Each row has a name. Each piece below is followed by the name of the row it came from, unless a question asks for something else. Each question is about the rows just above it.

sesap: [118 110 131 124 146 145 171 147 131 112]
fen: [186 131 152 180  57 101 162 170 133 113]
Linul: [138 160 120 118 137 155 156 138 118 175]
dibe: [175 154 119 128 141 106 138 140 101 131]
lir: [119  87 147 155  96 124 126 125 146  84]
nezom: [ 70  77 142 130 136 145 134 127 145 107]
boli: [142 162 112 109 152 171 146 111 116 169]
gup: [ 95  29 174 179  84 193 196 127 154  78]
Miv: [145 107 147 171 100 145 170 147 131 119]
Teno: [138 143 116 117 144 100 105 130 115 130]
nefo: [180 171 125 140 110 147 162 147 115 176]
The next 2 entries after [171 125 140]:	[110 147]
The next 2 entries after [ 70  77 142 130 136 145]:	[134 127]
Which row holds these entries in another order? [156 138 118 175 138 160 120 118 137 155]	Linul
The entry that follows [144]:	[100]
After [145 170 147 131], its row goes on with	[119]

das: [146 152 129  40 134 188 111 117 159 141 171 117]
vitef: [151 124 125 157 169  98 162  88 108 122 122 138]
gabi: [138 151 123 124 157 169 108 162 125 122  88  98]
Saka: [162  88 110 141 161  69 143 114 104 139 108 130]
lita: [132 114 117 153 152 115 172 116  80 151 105 133]
Tur: [129 134 104 121 138 156 148 106 102 116 134 101]
[169 157  88 124 138 151 122 125  98 122 108 162] is which row reordered?	vitef
Put [124 122 169 125 162  88 151 108 157 123  98 138] back in order: which row is it?	gabi
Give the next 2 entries after [ 98 162].	[ 88 108]
What are the next 2 entries after [162  88 108]?	[122 122]
What comes right after [172] in the named rows?	[116]

siz: [ 63 191 183 139]
berab: [178 134  61 190]
lusu: [140  62 189 191]
negur: [ 61 190 178 135]
guvod: [ 26  82 138 118]
ref: [ 62 191 189 139]
zibol: [ 34 111 151 124]
pofez: [ 62 191 183 139]
Go on from [140  62] to the end of its row.	[189 191]
Put [ 62 139 189 191] back in order: which row is it?	ref
Which row holds these entries in another order? [135  61 190 178]	negur

sez: [113 150 148 127 133 100 137 154 160 204 127 121 133 132 130 102 120 183
 117 102 152  88  87 108 102 148 168 165 148 145  67 135 133  51 128  74
 135  72 144 155 128 124 156 167 121 116 110 115 130  92 118 173 115  91
  73 160 118 143 152  66 129]
lidil: [148 110 151 120 146 172 132 183 150 175 149 138 182 112 132 112 103 168
  92  96 144 192 111 152 216 103  99  85  77  88 141 158 210 128  88 152
 131 134 135 131 169 170 113 141  82 128 110 157  93 177  66 117 163 132
  65 106 104 105 121 143 181]
Vor: [205 126 155  99 133 134 135 187 120 138 171 139 169 109 139 103 106 183
  98 129 142 181 126 126 222 101 100  65  87 125 151 141 197 154 119 152
 106 101 132 152 172 147  90 170 107 112 119 153  72 171  26 143 159 139
 113  96 110 112 153 129 153]
dov: [142 133 156 122 118 116 131 195 159 200 127 135  92 135 129 104 126 162
 123 129 136 134  98 160  81 169 186 157 162 132  56 108 114  45 126  69
 113  72 144 155 128 124 156 167 121 116 110 115 130  92 118 173 115  91
  73 160 118 143 152  66 129]
fasul: [113 150 148 127 133 100 137 154 160 204 127 121 133 132 130 102 120 183
 117 102 152  88  91 108 102 148 168 165 148 145  67 135 133  51 128  74
 135  73 148 171 126 128 171 135 118 127  93 115 147  87 159 146 103 132
  78 131 115 174 139  66 162]
Nadap: [131 134 146 104 117 110 152 151 143 141  92  88 128 141 112 182 148 169
 175 131 103 128 152  93 216 121  88 138 112 132 157 120 129 177 111 144
 183 105  66 192  82 113 168  96 172  99 158 150 148  77 135 110 103 181
 106 170 132  85 210 132 163]
The rest of the row after [147  87 159 146 103]:	[132  78 131 115 174 139  66 162]
[181 143 121 105 104 106  65 132 163 117  66 177  93 157 110 128  82 141
 113 170 169 131 135 134 131 152  88 128 210 158 141  88  77  85  99 103
 216 152 111 192 144  96  92 168 103 112 132 112 182 138 149 175 150 183
 132 172 146 120 151 110 148] is which row reordered?	lidil
[205 126 155  99 133 134 135 187 120 138 171 139 169 109 139 103 106 183
  98 129 142 181 126 126 222 101 100  65  87 125 151 141 197 154 119 152
 106 101 132 152 172 147  90 170 107 112 119 153  72 171  26 143 159 139
 113  96 110 112 153 129 153]	Vor

Zasip: [127 136 126 127 129 127 121 131 125 127 120 123 125 134 126 129 123]
duzel: [118 146 137 138 143 118 133 145 149 154 149 159 101 141 136 142 130]
vif: [127 124 130 114 127 116 120 121 128 134 119 131 138 130 118 132 121]
pem: [204 114 155 114 133 170  20  96 124 127 134 143  14 132  84  96 148]
Maz: [125 121 129 118 129 115 119 120 125 135 119 130 139 132 120 137 117]
Sidep: [133 123 126 126 127 129 127 121 121 119 122 120 135 126 124 122 127]
nopag: [118 123 149 139 142 134 141 162 130 141 114 119 133 109 128 125 135]
tema: [152 113 134 111 120 139 145 100 138 133 123 124 139 137 150 141 128]
relo: [ 20  96 124 127 134 146  14 132 112 139 132 121 129 120 123 134 122]
Keb: [138 124 117 107 118 118 119 167 147 109 153 153 128 151 142 151 127]
What are the next 2 entries after [ 20  96 124 127 134 143  14 132]?	[84 96]
Give the next 2 entries after [123 149 139 142 134 141 162 130 141].	[114 119]
Right after [111] comes	[120]

lito: [ 83 121 133 136  94 174 230 154]
firu: [ 75 121 133 136 122 128 175 127]
Gez: [120 158 140 143 194  96  95 137]
dese: [149 136 173 123 103 143 160 125]
gomi: [ 84 121 133 136 122 129 120 206]
Go on from [149 136] to the end of its row.	[173 123 103 143 160 125]
The rest of the row after [ 83 121 133 136]:	[ 94 174 230 154]
What are the next 2 entries after [103 143]?	[160 125]
What comes right after [83] in the named rows?	[121]
The rest of the row after [121 133 136 122 129]:	[120 206]

ton: [114 128 124 130 113 119  87 169 155 116 117 122 122  97 132 120 126 117
 120 126 122 146  98 122 141 131 119 159 126 120 114 121 134 122  98 123
 118 139 138 126 141 158 139 125 117 117 163]
bera: [134 130 116 111 113 141 112 169 130 105 130 114  95 101 118 136 127 106
 129 115 118 102 112 131 135 137 105 129 127 153 106 130 125 140 112 116
 105 132 151 121 130 133 153 120 150 130 131]
zisi: [126 133 122  99 113 121 156 169 136 110 116 127 123 132 100 125 125 126
 123 119 125 145 150 120 124 132 127 142 125 172 118 119 135 117 150 112
 131 118 151 119 129 142 154 122  98 117 143]
Diz: [146 125 130 155 113 156  98 169 147 148 145 134 112 127 147 146 132 141
 141 132 133 108 109 139 139 120 145 141 132  81 141 148 134 147 109 142
 135 132 107 133 137 145 106 134  55 149 145]
vesof: [117 127 132 125 113 123  90 169 158 113 114 125 113  97 127 120 124 128
 120 121 122 114 101 117 139 131 134 162 124 127 113 122 122 115 101 120
 129 139 142 123 140 163 143 124  82 113 167]
komef: [109 128 123 149 113 105 148 169 117 156 113  97 150 159 144 108 135  96
 120 146 134 112 146 112 124 117  71 116 135  99 153 108 130 104 146 140
  72 124 100 137 117 111  98 140 231 105 106]
bipu: [142 130 132 144 113 146 151 169 103 156 136 134 122 159 135 140 134 132
 131 105 138 161 151 146 125 116 135 102 134 108 149 137 127 142 151 140
 131 117 107 133 111  95 106 137  78 147  94]
What are the next 2 entries after [112 146]?	[112 124]
[117 127 132 125 113 123  90 169 158 113 114 125 113  97 127 120 124 128
 120 121 122 114 101 117 139 131 134 162 124 127 113 122 122 115 101 120
 129 139 142 123 140 163 143 124  82 113 167]	vesof
The next 2 entries after [140 112]:	[116 105]

